Each path below is one point turned by a fixed rotation once a step. After each direction that follows a path, write how fast that rotation turns it, in degrees a step (0 if it stays still).
Each turn is a multiple of 5 degrees from 10 to 175, or 0.
Each row of a path follows its step; steps can be skipped.

step 0: [  3 -12  24  18 -13  29 -18 -10  -7   0  44 -17  15   9  15 -19 -19  27
  -2 -41   7  12 -18   5 -10 -47   4 -17  -9   7  -4   2  63  25  -7   3
 -19]
step 1: [  4 -10 -13  32  15   5   9  59 -24 -18  47   8  18   2  -5  21 -14  -1
 -36   2   1 -14   7 -13  23  24  20 -27   5 -12  30 -10 -34   8 -24  -7
  20]
step 2: [ 22   5 -33  -6   7 -25  -2  -7 -11 -10 -29   5 -14   5 -10  11 -42  -5
   5 -70 -24  11  13 -24 -11  -4   0  -6  29 -25   0  32  41  -1   5 -18
  -2]
step 4: [-24  31 -22 -13 -12 -25  17 -37   6  11  23   9   0  17  21  49 -29  21
 -47   7  -1   3  -5  20  13   4  14 -19  32  13 -13 -18  32   5 -13 -12
 -19]
step 5: [-17 -23  17  42  13  26  31   3 -23  -6  20  34  -6  27 -25  -7 -25  32
  15  -6 -26 -12  -8  18   6  -8  20  31 -16  -8  -7  52  -3   7  -6   1
 -17]
step 7: [  2 -14 -13  24  18 -43  28   4  -1 -19 -15   8 -45 -16  -7  10  -1 -16
   3 -24 -33  20  21  30   6  -3  -4 -26 -27  23   8   2 -21  -1 -29 -35
 -36]
step 8: [-28  29   0   3   3 -12 -27 -12 -30 -22   9   8   6  24 -29 -30  -6  17
  -5 -23  34   1   7   4 -17  32 -30  39  14   2  -9 -28  30  -9  -7   4
 -47]
step 14: [-10  15   4 -23  16 -14 -11 -34 -26  18  17  39   7   6 -15 -49 -14  33
 -24  46 -26 -28   7 -13 -18  -1  -5 -11 -22   0 -12  25  -4  19 -21  15
  16]
step 15: [-22 -31  -9   3 -33  24  33 -29  19 -30 -17  13 -10  -2  -4  34  -3 -33
 -20  12  -4   0  10 -24  25 -15 -45  30 -11   2   6   6 -15  26 -30 -18
   9]
step 16: [ 19  -1  12   9   2 -29   0  23 -22  21  -5   2 -24 -39  11 -44 -49   7
   5  12  15  35   0  -5   6 -23 -29  19 -28  19 -17  -4  -3  16   8   6
 -45]
step 17: [-13  29 -37   7 -15 -22   1   0  -7   6  20 -12   1  22   8 -32  46 -32
 -17 -14  29 -35   7   9  25   7 -12  21 -36 -22  24 -11  -5   6 -41   1
  -1]
Speeds:
[  2  -3 -12  -4   7 -11 -11  -2  -7  -5  -4 -11  -2   1  -7 -10  -3 -17
   6 -12  -4  -4   9   9  -8  11  10  -3   2  -2  -6 -11  -8   0  -2  -2
   3] | 70
[-10 -10   5   7  -5  -2  -9  -4   5  -4  18   1  10  12  -6   2  -5   3
  -1  10  -5  -5  -4   3  -6  -3  15   1   0  -1  -6   3   3  13  -3   5
  14] | 80
[  3 -17   9  -6   8  10  -2   1   3  -5   2  -6  13  -6  -1   5   6  -1
   4  -3   5 -12   4  -4   2  10   0  11   3   2   1   3   2  11  -1  -5
 -21] | 145
[ -1 -11  -4   1   9  -6 -10   8   0 -10  -2   5  -1 -14   4  -1  10   5
  -5  -3   1   7  -5   4   1  -8   1   7   9  -8   7  -5  11  -5 -15  16
   4] | 40
[ -3   3   3  -3  15   4   3  12   1  -8   8   3   3   3  -8  -7  -1  -7
  -4   5 -10  -5   3  -1  -4  -5   0  -4 -13  10   1   8  -7 -14   4  18
 -10] | 160
[-12   5  -5 -13   8   0   6  -3   2   0   3   2  -1   8   3  10   0 -18
   8  -2  -2  12  -6 -15   5  -5   5   0   1  -3   2 -10  14   9   5   4
  -4] | 160
[-17  -7   5   2  -6  -7  -9   6  -1   5  -4   6  -7   1   1  -8  -6  11
  12  -8   0  -7  13  -3   6  -4   1   4  -3 -11  -2   1   7  -5  18   5
  -6] | 130
[ -1   3  11  -6  10   0 -10 -11  -3  -4  -2 -14  -7   1  -6   7   4   9
  -4  -2   9  11   9  -6   9   0  -5  -1 -13  -4  -4   4 -11   8  -1  10
   9] | 20

step 0: [ 21 -43 -10   1  -2  59  -2   5  57 -29 -18   3   1  -9 -14  11   4  22
  -1  24  -1   0   6 -19   5  18 -19 -34  -4  30 -12  18  30  14  -8  11
 -16]
step 1: [ -7  11  16 -19  -9   5  -4 -18  12  -2   9 -16  17  25   6 -27   1 -12
   9 -42 -56 -38  24  25  16  26  27  14 -34  -4 -13  -9 -10   2 -47  15
 -11]
step 2: [ -8 -17 -24 -15  40   6 -12 -26 -21   6  11   8  14   0 -30  -4  -3 -22
 -31 -21   4  39  39  27 -21 -21  38  10  51  -2 -15   3  -1 -13  24   2
  15]
step 8: [ 25 -41  -1  14  -4   9 -12  58   3 -16  27  -6  27 -14  -1  -9   3 -42
   7   3 -11  28  17  12  22 -11 -13  -4  31 -24  17 -26  26  -2 -25 -13
 -25]
step 9: [  3  15 -27   5  23  -4  -4 -22  21 -17 -24   4 -12  -6   5 -10 -47  -1
 -26 -32 -22 -27 -21 -14  62   5 -17  -6  34  -3  -8  24  -1  31  -9  30
   4]
step 10: [-15  33  25 -31   8   8   4 -11 -36  18  20  16 -15 -22  33 -40 -17  15
   3 -19  -3 -18  24  -7 -42 -28  29  10  -5 -19  20  15   6   0  18  14
 -37]
step 12: [ 43  -8 -18 -20 -23   3  -3  32  38 -33 -34   0 -37  36  24  -1 -12  -4
   1  -2  -9 -20   7 -12 -25  21 -32 -15 -25  -2  -3  -5  24  -5  -7  26
  25]
step 13: [ 12  20  -7 -12 -10  45 -31 -11 -13 -36  20  -8  33  14 -38  -9  16  -2
  26 -14 -33 -30  21 -20  14 -18  43 -25   3   6  15  12   8  -9 -21 -12
 -22]
step 14: [-49 -24 -22  -5  41  27   3   2  35  13  20  -5  -2 -19 -12   4  -1 -17
 -23 -31  -5  11  -4  35   5   6  21  39   4  28 -10 -19  20  15   6  39
 -18]
step 15: [ 48   2   6 -11  20  -4 -14 -12 -39  22 -19 -13   6 -17  41  -7 -37  15
 -16   3 -25   1  29  17 -30  48  -8   8  20  -5 -40 -10  12  13  -4  -8
  14]
step 16: [  6 -11 -46 -23 -15 -26   0  27  -3   7  28 -13  -3  11  15 -23  18  15
   2  -3   0  21  27  -3  36   0  26 -44  -3 -36   8  42  -4 -16  38 -17
  -3]
Speeds:
[  5   5   2   3  -5   4  11  -5  10  -1  -8 -15  -1   4   7  -1  -4  -5
  -1  10  -4  15  15   2  -9 -16  -2   6   9   5   8   2   5  -2   2   0
 -10] | 170
[ -1 -13   7   2  12   2   3   1  -4   6   8   7   4   4  10  -4  -6  -5
  -2   5 -13  -4   5  17  14  -2  -4   4  10  -2 -10  15  -3  -3   2  -4
  -1] | 55
[ -2   0  -1  -4   1 -11 -13   5   7  16  -6   3 -17   4  -6   3   3  -3
   5  -4  -9   8  12  -7   1   0  -6  -4   4  -3  -9  -1  -4   2 -17  -9
  -5] | 100
[  0   0   6  -4  -7  -3   1 -15 -14   2  10   0 -14  -2   0  11  -2   2
  -8  -9  -1  10   0  19  -9   5   0  -6   1   6  -2  -5  -8   4   3   8
  -8] | 85
[ 10  -3  -7   2  -6   6  -2   0  -7   1  -1  -3  13  -8 -13  15 -11   9
   8  -1   2  -3   8  -3  -4  -5  -2   7  11  -3  -4   7 -18   5  -5   0
   4] | 160
[  2 -10   1  -1 -15  -1  -3   9   1 -11   6 -11  -8   5  -1  11  -1  -1
   9   9  -5  -6  -8  -1   8  -2  -6 -20  12  -6   2  -1   8  -4   1   4
   1] | 85
[ -4  -6  -1  -8   8 -10   4  -1   3  -9  -2   2  -5  -5  13   4  -4  16
   0   9   7  -3   0  -5  -5  -6  -6  -7 -14  -1   1  11 -14 -12  -2  -6
 -11] | 60
